0: [ 0.88 -0.31  0.45  0.5  -0.31 -0.31 -0.44  1.53]
1: [-0.53  0.57  0.42 -0.57  0.68  0.07 -0.66  0.8 ]
2: [ 0.2  -0.26  1.11 -1.63  0.02  1.42  0.57 -0.39]
3: [ 0.77 -0.23  1.03  0.53 -0.48  1.58  1.27 -1.6 ]
4: [ 1.15 -1.29  0.74 -0.94 -0.39  1.59  2.29 -0.58]
5: [-0.28  0.34  0.41  0.32 -0.7  -0.3  -1.17 -0.2 ]
6: [-0.44  1.09 -1.31  1.3  -0.52 -1.57 -1.76  1.19]
7: [-0.87 -0.2  -2.48  2.29 -1.24 -3.82 -3.16  1.08]
8: [-1.8  -0.1   0.45 -1.59  1.07 -0.76 -2.74  1.1 ]
9: [-0.94  0.3  -0.66  1.4   0.08 -0.65 -0.84  0.94]
10: [-0.59 -0.46 -0.36  0.53 -0.52 -0.07 -0.42 -0.52]
11: [ 0.67 -1.98  0.21 -1.    0.34  1.3   3.19 -1.49]
12: [ 1.12 -1.08  2.   -2.51  0.69  3.79  2.08 -1.2 ]
13: [-0.18  0.81 -0.22  1.57 -0.7  -0.9  -0.5   1.22]
14: [-0.69  0.62 -0.57 -0.29 -0.63 -1.68 -3.28  0.86]

[ 1.85 -0.26  0.5   2.05  2.01 -0.02  2.7  -1.24] -> 3
[ 0.72 -0.06  0.88  1.5   1.11  1.26  0.98  0.08] -> 3
[-0.16  0.3  -0.28 -1.25 -0.39  1.25  1.06 -0.82] -> 2
[ 0.9   0.57  0.35  0.02 -0.71  0.06  1.49  0.37] -> 0
[ 0.19 -0.24 -0.56 -0.54  0.06  0.05  0.44 -0.15] -> 10
[-0.27 -0.51  1.12 -0.83  0.38  1.87  1.08  0.38] -> 2
[-0.13 -2.09  1.48 -1.44  1.77  2.37 -0.37  0.22] -> 2
[-0.44  0.3  -0.7  -2.53 -0.65 -0.28 -0.42  1.28] -> 1
[-1.58  1.11 -1.24  0.31 -1.19 -2.62 -3.48  1.09] -> 14
[-0.77  1.46 -0.37 -0.07 -0.37 -1.91 -2.64  1.26] -> 14
[-0.49  0.27 -0.86  0.92  0.33 -0.68 -0.75  0.85] -> 9
[-0.43 -0.38  0.4   0.19  0.14 -0.09  0.19 -0.75] -> 10
[-0.1   0.1   0.66 -1.71  0.13  1.53  1.63 -1.56] -> 2
[ 0.64 -0.87  1.03 -0.35 -0.32 -0.73  0.69  0.13] -> 0
[ 1.53  0.89  0.46 -1.12 -0.08  1.04  1.14 -0.58] -> 2
